A single turn carries every row of the set below to another of its rows. Some are shown first; where does it send the rows asked next?
J906: [  9  10 -18   8 -11  -8   2  -1  -5   0  -1  -1  -6  -5   8 -10  -3   4
  -6   2  -2   4   2]
J790: [ 13   8   3   7  -6  -9   2   2  -1   2   5   3   7  -7  14  -3 -11  -1
 -10  -2   3   4   9]
J99: [  1 -11  -4  14   8   9  13  -6  -8   7   6  14   1  -3   4   2  -1   4
   9  -1  -8 -10  17]
J136: [ -1  -7   1  -4   8  -8  -8  -1   8   2   4   3   4  -7   7   9   6  -4
  -7 -14  -8   6  12]
J144: [  9  -4   3   4  -6  -3   6  -4 -10   8   3  -5   9  -3  12 -13  -9  -4
  -5   6   6   4   3]
J218: [ -8  -3  -4   3   2   0   6  -4  -2  -2  12   3  11  -2   5   6  16 -10
   8   3  -2  -8  13]
J833: [ 11  -3  15   7  -1   0   6  -7 -10   4  -9  16   9  -3  13  -3  -9  -5
   1   5   4   4   6]
J22: [  1  -9   5  -5   7   8  -2  -9 -12  -7 -20  17   1   0   6  -8  -3  -4
   7   3  -7   0   0]
J78: [ -2  -1  -3   2  14  -2   0   6   8  -9   5  10   3  -6  14   8   7  -3
   0 -11  -5   6  10]
J115: [10 -7 -4 10  7  4  5 -3  4  0 10 13  5  2  6  0 -8 10 12 -1 -6 -4 21]
J340: [ -4  10 -23  -1  -8   1  -3  -6  -3   2 -11   8 -11  -4  -1   3   5  -5
  -3  -2 -11  -4   5]
J767: [ -1   5 -24   6  -1   4   2  -8   3   0 -12   0 -10   6   5   1  -2  -1
  -3   5   0   6   4]
J625: [ 15   3   2   9 -10  -9   7  -2  -8   4   1   3   7  -4  12 -11  -9   1
  -6   3   6   6   6]
J939: [ -9   5   2   4   5  -7   0 -13  -3   4   4   6   4  -5   4   5  21  -4
   5  -3  -7 -10  10]
J538: [  8  12 -17   2  -9 -10  -3   2  -2   3  -1  -2  -3 -10   4  -4  -2   3
 -10  -4  -5   0   6]
J85: [ -2 -10 -13  -4  -4  12  -6  -6  -7  -2 -17  12  -6  -1   0   5  -3 -11
   4   8 -10   0   3]
J210: [ -6  -5 -10  -4  -6  11  -1  -9  -7  -1 -13  15  -3   1  -2   9   3 -15
   5   3 -13  -6   9]
J375: [ 10   1  17   8   2   0   7  -1  -7  -3  -1  16   9  -5  18  -1 -11  -5
   1   2   0   0   9]
J416: [ -4  -3   3  -4   6 -12  -8  -7  -4   5   0   2   4 -11   2   3  15   0
  -1 -11 -13  -5   9]
J75: [  1   1  -6  -3  -4   7 -14  -3  11   6   6  14   3  -6   4  -6   2  12
  -3 -10  -5  -3   0]
J123: [  4 -11   8   0   3  10   0  -6 -12  -1 -19  20   3  -4   7   2  -6 -10
   7   7  -6   0   3]
J161: [  0 -14 -16  -8  -2   9  -4  -7  -4  -4 -17   4  -1   4  -4   1  -4  -7
   2   5  -6   2   6]
J275: [  7   8 -15   8  -1  -5   7   2  -8   2  -5  -6  -4  -6  11 -13  -3   7
  -2   4   0   1  -2]
J818: [ -3  -5  -5   1  10   1   6  11   0 -12  10   6   9  -8  11   2  11  -6
   9  -2  -4  -3  11]
J519: [ -7 -12  -6   9   1  14   8  -8 -10  15   3  13   0 -10   0   1   6   1
  -1  -5  -8 -12   6]
J493: [  2  -2  14   6   3   4   2 -15  -7   3  -8  14   6   4  14  -7  -7  -7
  -1   5   5   6   1]
J837: [ -1   4 -26   3  -9   4  -4  -5  -1  -2 -10   4 -13   0   3   0  -1  -4
  -3   5  -8   3   2]
J364: [ -7  -5  -6   1  -5  13  -6  -8   1  15   3  14   0 -10   1  -1   8   4
  -8  -9  -6  -8  -3]
J765: [  1  -9  10  -1   0   9   5  -3 -13  -6  -9  19   6  -3   9   3  -5 -13
  10   5 -10  -7   9]
J571: [11 -2 -5  0  0  3 -8  0 12 -1  9 12  6 -1  6 -6 -7 14  6 -6 -5 -1 12]

J519 goes to J99
J375 goes to J790
J161 goes to J22
And these:
J833 goes to J625
J218 goes to J818

